In the rows, zero is written as 128.
Each path below is one point turned by a fixed rotation once a step. After each direction that follows a path, write how fast that rotation turns it, in deg/step (0 if it stays still).
Each turn is a multiple of 5 degrees from 10 to 175, or 0.
Each row of a path follows its step; steps can be skipped.
Path 1:
step 0: [131 122 124 128 128 127 130 131 142 127 135 126 130 128 139 133 124 144
 131 130 129 127 137 125 137 139 128 132 136 134 133 125 131 130 131 129]
step 1: [114 135 138 134 132 131 121 122 136 132 127 124 136 130 133 128 143 126
 125 119 120 125 128 127 123 137 125 124 127 131 122 129 126 126 126 133]
step 2: [133 127 121 135 140 130 130 118 124 133 122 123 120 118 125 136 133 133
 126 124 123 131 129 141 135 127 138 126 135 124 127 129 131 133 132 124]
step 4: [126 137 131 133 122 135 126 125 119 130 133 142 120 126 128 133 119 136
 131 134 125 127 130 131 127 128 122 140 134 127 120 130 136 128 133 133]
step 6: [134 133 119 116 126 113 127 134 121 131 130 120 137 126 123 134 128 132
 122 134 128 124 133 131 135 126 127 140 126 125 124 123 134 133 127 130]
step 7: [125 122 127 116 121 136 133 125 130 125 131 124 131 121 135 123 137 115
 134 128 126 130 129 123 123 132 116 130 120 121 130 126 138 126 130 125]
step 8: [127 124 131 127 129 125 127 126 134 144 132 120 123 132 130 142 120 135
 141 131 128 132 125 126 135 126 125 127 124 123 131 123 125 123 138 129]
step 10: [132 136 140 136 136 132 130 121 131 133 136 119 124 130 120 128 128 127
 116 136 121 124 123 132 131 126 132 131 126 125 124 126 138 127 125 118]
step 11: [130 124 121 129 133 139 129 123 127 122 131 137 123 130 124 133 130 130
 127 123 139 135 133 126 120 126 133 121 121 114 129 133 125 128 116 122]
Directions:
[127 127 128 126 129 129 127 133 122 127 129 127 130 127 126 129 127 127
 128 129 129 127 131 126 129 127 124 128 131 128 130 129 128 125 129 128] | 45
Path 2:
step 0: [123 131 129 130 141 130 133 127 124 120 126 122 128 128 131 121 124 121
 138 135 124 132 123 119 124 135 131 126 134 132 124 138 134 128 132 137]
step 1: [122 130 131 132 129 127 131 131 125 125 120 130 118 126 131 119 125 119
 130 122 118 138 131 119 122 123 130 118 125 127 126 125 133 124 138 120]
step 2: [123 128 124 127 130 126 137 134 126 126 124 129 124 131 133 124 121 128
 136 124 122 130 137 130 135 132 128 125 133 140 123 138 134 121 137 137]
step 3: [123 125 128 139 126 124 125 127 125 123 122 127 124 131 129 123 132 118
 133 131 119 124 129 122 125 130 132 120 134 129 134 142 134 131 138 123]
step 4: [116 130 132 132 126 129 130 133 129 127 122 123 112 139 124 126 126 129
 133 125 122 127 131 126 130 138 125 122 126 132 125 123 131 119 136 129]
step 6: [120 133 134 126 133 127 128 131 120 117 119 123 124 133 125 125 128 122
 140 129 115 130 123 123 121 134 126 129 133 126 129 125 132 133 134 130]
step 7: [130 134 132 127 132 133 135 132 122 127 124 125 120 126 132 116 124 121
 125 125 120 129 132 120 126 131 122 118 124 131 121 132 129 116 134 133]
step 9: [120 130 128 130 129 128 126 134 125 129 122 130 122 126 126 121 130 120
 136 128 123 121 135 120 128 134 122 121 139 129 121 134 128 127 141 123]
step 10: [126 128 125 133 120 127 131 120 126 126 127 119 115 131 128 124 123 131
 128 129 115 130 136 127 132 133 125 118 130 131 132 131 136 118 135 128]
Directions:
[127 128 128 127 128 129 128 130 129 124 129 128 130 131 124 129 126 133
 129 125 129 129 129 128 126 128 129 130 129 128 127 126 129 129 132 128] | 160
[128 124 130 130 127 131 129 129 130 128 128 127 125 125 128 127 126 127
 126 126 127 126 126 125 128 131 127 130 129 127 127 125 131 130 127 126] | 125
